One turn moves every row onto another: examples first, then more rows asked
q_97: 0.84; 0.64; -2.48; -0.40; 0.73; -0.64; -3.56; -2.51; 0.04; 2.50; 0.22; -1.89; -0.74; -0.10; 0.16; 0.87; -0.03
q_842: -0.80; 4.29; 0.12; -0.04; -0.47; 2.94; 0.85; -0.70; 3.31; 2.06; -1.97; 2.27; 2.10; -1.90; -1.50; -1.39; -0.92
q_753: 0.79; 0.92; 1.09; -1.79; 3.36; -2.75; 2.60; -0.91; -2.25; -0.95; 4.10; -0.33; -1.10; 0.36; -0.30; -2.25; -2.33
q_443: 2.26; -0.57; -2.29; 2.59; 4.60; -2.51; 2.01; -0.62; -1.63; -1.37; 3.51; 2.01; -0.29; -2.14; -1.97; -0.42; -0.73
q_74: -1.53; 0.43; -1.78; -0.46; 2.78; 0.37; -3.74; -0.19; -3.52; 0.08; 0.44; 0.93; 2.80; 0.34; -0.73; 0.33; -0.38
q_411: -1.68; 1.10; -2.04; -0.66; 2.40; 0.73; -3.52; -0.11; -3.23; 0.63; 0.07; 0.70; 3.09; 0.13; -0.84; 0.99; 0.00
q_136: -0.94; 1.83; -2.01; 2.46; 1.24; 2.29; -0.93; 1.12; -0.44; 0.58; -1.30; 2.87; 4.22; -2.82; -2.24; 1.33; -0.49
q_840: 1.66; 2.39; -0.39; -1.31; 5.15; -2.25; 4.13; 1.02; -1.03; -0.67; 2.34; 2.51; 2.33; -2.12; -2.67; -1.82; -1.12
q_730: -0.53; 1.41; -2.22; 2.73; 1.90; 1.95; -0.93; 1.38; -0.47; 0.29; -1.10; 3.36; 4.27; -3.06; -2.59; 0.86; -0.53
q_815: -0.65; 2.36; -1.36; 2.90; 1.04; 2.19; -1.00; 1.15; -0.99; 1.04; -1.37; 3.02; 4.35; -2.20; -1.83; 1.08; -1.21
q_579: -0.46; 3.78; 0.33; -0.62; -0.09; 2.40; 1.21; 0.12; 3.00; 2.25; -2.01; 2.46; 2.77; -2.60; -1.44; -2.09; -1.45
q_300: 0.81; 2.41; -0.19; -1.85; 5.36; -1.24; 3.70; 0.32; -0.71; -0.65; 2.46; 3.41; 1.97; -1.59; -2.47; -2.83; -0.69
q_970: 1.43; 0.32; -2.49; -0.65; 1.21; -1.08; -3.46; -2.44; 0.39; 2.44; 0.26; -1.76; -1.06; -0.14; 0.23; -0.07; -0.26
q_537: 0.53; 1.89; 1.73; 1.99; 0.95; -0.53; 4.80; -0.18; 0.00; -1.82; 3.02; 2.89; -0.76; -2.21; -1.67; -1.96; -3.38
q_442: 0.53; 1.13; -2.62; -0.66; 1.10; -0.49; -3.92; -2.63; -0.11; 1.94; 0.05; -1.24; -0.89; 0.68; -0.04; 0.44; 0.23
q_843: 2.26; -0.06; -2.11; 2.24; 3.82; -2.66; 2.04; -0.19; -2.09; -2.06; 3.57; 2.05; -0.32; -2.13; -2.59; 0.44; -1.47
q_248: 0.44; 1.60; 1.74; 1.97; 1.53; -0.65; 5.20; 0.38; -0.33; -1.46; 3.13; 2.23; 0.06; -1.94; -1.42; -2.10; -3.26
q_286: -0.28; 2.76; 1.06; 0.44; -2.02; 1.46; -1.00; -2.12; 1.86; 3.08; -0.55; -0.57; -0.65; 0.04; 0.89; -1.35; -2.49
q_493: -0.53; 2.16; 0.04; 0.66; -2.12; 1.57; -1.14; -2.56; 2.53; 2.13; -0.60; -0.61; -1.79; -0.31; 0.45; -0.91; -1.54
q_801: -0.78; 2.00; 0.74; 0.40; -2.41; 1.62; -0.67; -2.21; 2.34; 2.40; -0.33; -0.76; -1.14; -0.64; 0.62; -0.86; -2.09
q_572: -0.58; 4.07; 0.12; -0.32; -0.36; 2.72; 1.02; -0.04; 3.18; 2.67; -1.91; 1.90; 2.81; -2.78; -1.47; -1.08; -0.87
q_540: 0.52; 4.52; -0.05; 0.47; -0.48; 2.20; 0.67; -0.12; 2.96; 3.10; -2.22; 2.06; 2.83; -2.33; -1.33; -0.96; -1.29
q_971: 1.35; 1.02; -2.19; 0.71; 0.63; -0.56; -3.81; -2.40; -0.45; 2.86; 0.01; -1.64; -0.46; 0.38; 0.46; 0.78; -0.76
q_217: 2.08; -0.44; -1.51; 2.52; 3.97; -2.98; 2.48; 0.16; -2.33; -1.76; 3.62; 1.15; -0.18; -1.89; -1.86; 0.11; -1.59
q_339: -0.59; 1.56; 0.92; 0.90; -2.21; 1.54; -0.76; -2.10; 2.69; 2.14; 0.00; -0.47; -1.51; -0.87; 0.66; -1.60; -2.68
q_948: 3.44; 1.51; -0.90; -0.49; 3.45; -2.59; 3.67; -1.90; 2.14; 1.14; 2.70; 0.90; -1.86; -2.21; -1.42; -2.67; -0.96
q_675: 0.61; 1.01; 0.89; -1.86; 2.84; -2.48; 1.88; -1.33; -2.61; -1.60; 4.21; 0.62; -1.47; 0.59; -0.76; -2.17; -2.32
q_186: 3.57; 1.64; -0.39; 0.02; 2.58; -2.93; 4.21; -1.08; 1.88; 0.57; 2.79; 0.15; -1.63; -2.68; -1.32; -1.81; -1.70
q_774: -1.75; 1.25; -2.44; 0.10; 2.61; 1.03; -3.66; -0.38; -2.94; 0.00; -0.17; 1.30; 2.65; 0.55; -1.08; 0.97; 0.29
q_521: 3.64; 2.02; -0.65; -0.88; 2.59; -3.00; 3.51; -1.66; 1.95; 0.41; 2.62; 0.76; -2.24; -2.27; -1.73; -1.85; -1.64
q_11: 0.14; 0.50; 0.89; -1.14; 3.29; -1.81; 2.10; -1.61; -2.32; -1.32; 4.37; 0.78; -1.49; 0.82; -0.26; -3.06; -1.98
q_90: 1.47; 2.98; -0.22; -1.99; 4.56; -1.94; 3.92; 0.76; -0.77; -0.92; 2.20; 3.49; 2.01; -1.93; -3.05; -2.01; -1.34
q_91: -0.60; 1.89; -1.92; -0.53; 2.69; 0.21; -3.78; -0.13; -3.31; 1.40; -0.33; 0.81; 3.42; 0.61; -0.76; 0.75; -0.30
q_275: 0.24; 0.87; 1.12; 2.71; 1.61; -0.04; 4.73; -0.21; 0.25; -1.48; 3.20; 3.00; -0.75; -2.23; -1.20; -2.65; -2.83
q_419: -0.96; 2.61; -2.36; 2.37; 1.53; 2.50; -0.86; 0.96; 0.29; 0.55; -1.63; 3.56; 3.91; -2.36; -2.47; 0.75; -0.14

q_74 -> q_730
q_217 -> q_840
Now these:
q_91 -> q_815
q_300 -> q_275
q_411 -> q_136
q_675 -> q_843
q_493 -> q_442

